In the rows, zero is written as 128.
Named turns come first, each shown by rows before and after it. Which turns, in which order, take the first row of each pair that follows to the second? Write the first one first, as in the answered first pair.
C:
[146  90 125 142  87 109 136 135 113 123]  ->  [149 100 122 152  84 115 131 139 125 132]
[121 100 142  95 115 119 137 134 100 102]  ->  [140 103 127 118 108 157 131 167 145 120]
[131 141 149 120 110 189 134 135 166 160]  ->  [126 172 154 148 125 155 121  91 147 173]
W:
[ 94 180 165 136 152  78 140  54 127 126]  ->  [132  78  94 116 148  59 137 163 177  88]
[109 111 145 107  95 146 134 150 110 120]  ->  [ 94 131 158 105 109 147 139 131 110 127]
[127 136 128 100 127 150 124 143 137 150]  ->  [131 133 125 108 115 149 120 145 127 151]
[112 116 117  99 161 118 141 157 157 110]  ->  [141 117 119 154  87 130 113 149  92 132]
M:
[136 103 162 104  91 129 119 113 115 122]  ->  [136 109 161 105  90 146 121 119 125 129]
[133  80 105 102 120 101 167 167 133 114]  ->  [124  88 119  92 120  89 170 144 107 110]
[151  93 143 132 135 126 138 152 130 133]  ->  [151  95 143 129 137 115 139 141 119 131]
[135 100 139 125  98  73 118 110  54 108]  ->  [128 130 168 119  92 120 125  92  48 121]
Z:
[140 150 117 105 113 201 136 176 132 121]  ->  [157 146 101 154  79 149 112 160  81 130]
[162  68 134 157  72 104 120 153 103  99]  ->  [137  56 139 103 111 113 145 168 138  77]
[163 130  99  91 140 134 127 149 151 125]  ->  [178 145 103 114 120 149 118 146 143 140]
Pairs:
Between the rows of a pair lie two turns.
[133  89 126 113 111  96 127 122  81 103]  ->  [127 128 157 107  98 161 138 105  88 123] => M M
[124 137 114 122 158 178 136 163 214 135]  ->  [117 191 153 147 141 192 129 106 169 157] => W W
[116 127 149 116 107 198 166 131 145 139]  ->  [ 93 148 144 113 163 143 170  95 159 133] => Z W
[153 137 118 195  98 184 105 143 151 194]  ->  [114  63  98  91 183  78 138 155 160 111] => Z Z
[121 137 135 136 161 114 162  94 144 108]  ->  [153 104 105 168 128 106 147 134 144 114] => W C
[142 147 138 149 119 157  89 119 106 143]  ->  [136 145 138 144 126 133  89 107  94 135] => M C
[143 179 161 156 100 143 112 101 105 132]  ->  [123 161 132 112 177 122 130 133 189 112] => W C
[164 103 122 139  82 188 103 118 125 120]  ->  [122 142 149 114 143 133 118  52 110 109] => Z W
[138  86 103 117  91 104 125 169  96 101]  ->  [136 119 121 116  86 182 129 180 137 123] => Z Z
[122 138 133 100 173  96 134 109 127 115]  ->  [126 128 145  79 157 142 148 130 139 114] => M C
[172  73  86 140  92  75 126 194 105  83]  ->  [166 125 114 136  88 202 140 211 170 115] => Z Z
[147 114 118 136  90 213 134 146 107 121]  ->  [135 158 128 172 107 155 121  77  68 137] => C C
[ 94 123 113  97 141 108 117 129 123  97]  ->  [104 139 112 110 130 158 117 146 158 114] => Z M
[146  94  93 142 140 103 113 180 155 148]  ->  [108 147 126 120 190 106 127 130 170 155] => W W
[137 171 160 150 117 143 147  98 114 157]  ->  [115 137 151  99 164  97 166 100 119 118] => Z Z
[113 142 147 118 155 156 160 139 129 105]  ->  [142 119 131 150 111 159 143 168 113 113] => M W
[131 147 153 110 117 192 142 136 131 137]  ->  [111 157 147 100 175 136 148 107 149 125] => Z W
[168 135 114 207  62 175 109 111  89 201]  ->  [141  75 147 111  62 149 140 100  13 138] => C C
[116 128 138 109 135 158 140 126 146 119]  ->  [131 115 126 143 113 106 119 111 100 119] => Z Z
[ 64 207 157  72 202 153 200  89 166 107]  ->  [173 139  41 228  96 117 122 195 181 150] => W C
[139  91  96 122 154  75 132 168 186 117]  ->  [127 119 101 138 166  40 125 127 160 126] => C C
[ 91 155 115 145 154  18 122  98 110 103]  ->  [ 77 117 154  56 133  84 157 121  83  64] => C M
[129 136 159 117  90 161 136 123  93 133]  ->  [139  96 133 101  97 154 137 159 112 113] => W W
[113 116 130 125 126  83 123 148  70 160]  ->  [ 91 121 144  78 155 121 147 155 108 146] => Z M
[128 117 101 125 168 103 125 151 179 117]  ->  [118 134 114 133 176  69 125 110 146 115] => C M
[128 125 156 115 110 159 115 148 109 158]  ->  [104 134 161  91 156 123 121 118 114 146] => Z W
[129  99 106 138 114 153 123 130 105 122]  ->  [129 106  96 150 129 150 120 139 128 126] => Z C
[116 171 139 108 191 108 139  95 158 135]  ->  [151 173 147 166 105 119 113  86  86 159] => W W
[136 143 116 153 125 173 126 154 164 146]  ->  [147 113  93 164 133 116 114 162 156 133] => M Z
[109 165 108 142 119 203 110 155 173 146]  ->  [103  96  71 126 149  60 102 139 110  96] => Z Z
[110 139 136  97 134 126 122 116 137 115]  ->  [125 145 131 131 108 120 107 107 114 128] => Z Z
[ 92 135 164 115 149 128 166 128 182 124]  ->  [122 143 142 180 106 137 138 141 182 156] => Z M
[125 123 128  68 227  92 155 118 169 109]  ->  [163 179 134 152 153 199 124 136 193 178] => C Z
[139 114 130 145 123  90 112 135 124 136]  ->  [132 136 157 135 117 108 114 111 101 140] => M M
[121  79 134  71 176 112 157 142 161 105]  ->  [171 124 132 192  82 135 108 122 105 170] => Z Z
[134  73  93 158 117  66 114 154  83 124]  ->  [115  64 105  95 153 132 145 196 152 103] => C Z
[116 147 150  93  88 111 139  94  85 126]  ->  [119 107 125  61 107 112 151 137 127 103] => Z W
[128 142  86 133 187 100 130 152 218 133]  ->  [118 167 106 128 180 144 136 143 223 141] => M Z
[128 167  97 185 151  50  95  82 152 145]  ->  [116 146 100 155 158  26 106  78 130 122] => W M
[154 109 123 131  95 129 156 159  74 108]  ->  [121 173 159 118 136 144 165 106  80 122] => W Z
[101 180 151 103 174 141 145  91 150 129]  ->  [129 121  96 112 168 125 137 164 194 115] => Z W
[133 135  95 117 146 147 107 175 188 117]  ->  [112 191 133 121 157 156 109 116 166 137] => W W
[167 142 111 169 111 145 121 152 175 157]  ->  [147 178 128 175 126 110 118  95 141 162] => M W
[128  97 113 106 140 106 134 133 128 107]  ->  [132 100 104 117 139 100 130 137 135 113] => C M
[101 173 126 186 139  96 121  92 135 130]  ->  [ 93 161 126 165 156  78 128  93 135 116] => M Z
[151 185 155 188  75 148 108  80  83 175]  ->  [113 161 178 114 120  96 133  46  45 128] => Z M
[123  78 134 110 134  60 132 148 101 124]  ->  [147  99 110 159 128  98 119 180 162 161] => C C
[137 117 119 172 113  57 111 133  98 121]  ->  [121 105 107 141 151  48 124 151 139 104] => W W
[123 174 121 153 134 126 118 118 150 146]  ->  [124 153 108 151 139  90 119 123 145 136] => M Z
[117 146 124 139 151 104 133 131 157 140]  ->  [107 147 140 126 150  91 134 113 127 130] => Z C
[115 178 162 132 121 164 131  77 127 153]  ->  [127 146 105 147 163 128 124 128 207 148] => W C
[162 127  97 183 112 147 117 152 169 162]  ->  [146  99 100 160 128  58 117 113  98 128] => Z M
[115 155 138 111 144 123 131 100 120 122]  ->  [124 164 136 124 137 150 130 112 138 139] => Z M
[130 163 126 163 146 141 109 115 164 151]  ->  [142 138 107 172 136 120  98 131 165 144] => M W
[156 151  99 202 108 160 113 154 173 180]  ->  [141 144  91 171 148 156 126 168 211 164] => W W
[138 107  86 116 141 181 160 160 186  97]  ->  [158 136 108 181  69 152 128  94  75 125] => M W
[165 162  93 184 145  95 106 122 172 167]  ->  [139 124 115 118 154  38 124  89  90 114] => M C
[158 107  99 165  94  86 100 175 104 135]  ->  [123  92 109  86 154  81 136 179 140  96] => C Z
[133 121 130 111 154 101 166 102  98 110]  ->  [159  89 105 123 129 129 158 157 126 115] => W C
[136 126 114 120 121 155 121 173 121 124]  ->  [120 175 140 128 135 150 122 122 101 139] => Z W
[114 144 130 129 118 148 128 160 146 123]  ->  [118 126 121 135 119  97 122 155 117 112] => Z Z
[138 114 101 166 136  52 105 128 124 134]  ->  [ 93 125 141  82 184  88 142 117 149 105] => M Z
[140 154 129 154 114 152 120 124 118 164]  ->  [151 117 103 144 112 144 119 165 138 150] => W W
[119 119 121 109 149 117 127 121 143 137]  ->  [131 102 115 110 131 120 124 139 134 133] => W Z
[167 138 128 155  68 154 112 116 115 146]  ->  [161 146 134 151  74 154 118 103 110 150] => C M
[128 144 134 132 124 184 127 133 151 149]  ->  [132 117 129 144 101 111 112 114  76 129] => Z C
[137 148 136  97 120 161 138 132 162 123]  ->  [160 147 121 149  86 139 113 132 135 139] => Z M
[108 108 124 101 171  83 144 129 136  97]  ->  [114  83 126  84 145 118 150 157 130  91] => W Z
[ 98  99 125  65 148  98 150 119 121 106]  ->  [142 121 126 142  63 159 120 130  99 154] => C W
[137 120 174  81  71 200 133 132  69 112]  ->  [150 185 156 173  77 194 101 105 109 171] => C C
[106 170 163 103 146 214 148 123 169 129]  ->  [117 198 126 171 171 148 122 101 185 160] => M C
[113 133 131 139 179  11 119  90 107 109]  ->  [100 114 139  72 203 120 153 160 206  93] => W Z
[129 102 160  65  89 213 148 154 127 122]  ->  [162 129 145 160  45 180 109 128  84 164] => Z C
[116 153 144 130 119 151 119 116 147 149]  ->  [134 130 133 140  95 154 110 136 137 149] => W W
[155 100 115 144 147 138 135 182 156 107]  ->  [146 167 154 173 126 160 128 119 119 144] => Z W
[169 134 108 186  92 158 100 161 158 169]  ->  [157 125 104 182 115  55  97 116 100 147] => M C
[134 166  76 203 128  73  92 104 137 171]  ->  [101 110  96 103 163  30 128  95  99 101] => C W
[111 162 138 134 145 100 130  88 111 141]  ->  [100 126 143  77 152 122 148 122 124 114] => Z C
[128 143 129 139 114 155 111 153 125 123]  ->  [120 119 119 117 136 116 119 151 117 100] => Z Z
[134 118 140 111 122 161 135 154 136 132]  ->  [121 152 156 121 147 145 142 120 135 145] => Z W
[ 96 150 149 140 154 172  96 141 116 119]  ->  [110 124 118 152 162 151  93 169 141 119] => M M
[143  71 122 145 197  39 152 122 139  87]  ->  [137  46 150  78 170 119 176 159 136  68] => M C
[110 138  96 132 202  50 124 110 149 110]  ->  [ 92 186 152 112 184 103 135  62 117 120] => M M
[125 113 128  94 112 138 147 106 102 117]  ->  [141 103 105 109 109 155 139 146 143 124] => C M
[113 112 151  79 101  85 166 124 120 112]  ->  [125  95 127  90  96 106 158 167 159 117] => C M
[133 127 128 163 104 149 125 138 122 162]  ->  [107  94 124 102 154 120 148 148 138 122] => Z Z
[125 126 149 119 149 181 125 125 128 153]  ->  [116 138 158 123 153 158 124 105 110 151] => C C
[104 148 156 130 133 117 112  83  92 143]  ->  [108 140 146 138 125 104 112  85  87 145] => M Z
[125 144 117 126 131 157 136 128 143 149]  ->  [131 122  93 133 136 120 131 144 149 140] => M M
[116 138 115 156 128 104 111 138 126 134]  ->  [104 139 139 124 123 109 120 117  97 122] => C M
[108 209 164 158 130 143 120  69 133 159]  ->  [128 165 120 195 121  61  97  87 113 148] => M Z
[132 133 177  87 109 152 118 130  98 105]  ->  [147 123 153 103 111 180 116 170 145 115] => M M
[ 74 140 147  71 183 118 153 100 122 130]  ->  [107 181 156 146 125 176 128  97 115 183] => M Z
[110 126  99 110 148 100 138 134 114 127]  ->  [126 154 108 146 119 151 129 132 121 160] => Z Z
[116 139 108 115 138 124 107  96 158 127]  ->  [114 118 109  93 136 127 117 106 150 111] => C C
[144 126 129 169 100 131 110 124 106 144]  ->  [115 110 144 119 130  98 132 104  87 110] => Z M
[110 151 141 117 152 156 130 129 187 134]  ->  [139  99 101 140 119 120 114 172 171 123] => C W
[155  92 122 143 104 119 120 158 124 151]  ->  [131  79 133  96 137 110 139 155 134 125] => M Z
[124 107  97 126 152  79 128 135 128 117]  ->  [135 152 119 160 120 165 121 140 155 154] => Z Z
[ 99 140 161  66 160 195 158 116 137 114]  ->  [106 193 151 136 168 183 136  89 160 158] => C C
[128 143 147 141  93 134 115 107  74 142]  ->  [115 173 152 132 139 175 124 115 145 152] => W Z
[131 166 166 148  80 143 100  73  99 193]  ->  [128  51 138  52  97 105 130 137  96 115] => Z C
[104 142 165  90 129 162 142 119 130 117]  ->  [136 152 140 163  89 145 114 117 112 148] => C Z
[132 104 122 102 137 116 140 137 115  94]  ->  [150 119 109 144 116 149 124 156 148 123] => C Z
[102 154 120 128 169 117 128 122 202 173]  ->  [137  73  85 133 116  74 114 169 148 148] => C W
[167 106 128 157  60  98  99  76  49 119]  ->  [144  74 136  87  89  88 121  82  48  79] => Z W
[131 105 121 135 133 139 117 156 138 142]  ->  [124 133 125 146 151 118 113 126 137 155] => C W
[149 111 110 196  93 176 101 171 191 164]  ->  [101 181 153 193 143  92 105  51 128 164] => Z W
[157 170 103 194 113 142 104 148 171 175]  ->  [139 102  99 137 133  32 115 126  92 111] => Z C
[120 151 154 120 133 162 115 145 163 143]  ->  [128 114 120 128 142 106 110 166 169 130] => M M
[144  97  88 136 132 108 122 162 137 101]  ->  [125 116 130 115 129 100 130 111  79  95] => M M
[163 138 103 161  79 124 110 138  99 155]  ->  [128 118 122  93 122  82 136 112  70 112] => Z M
[132 136 144 157  96 116 123 120  97 124]  ->  [105 131 146 105 149 126 148 135 153 102] => W C
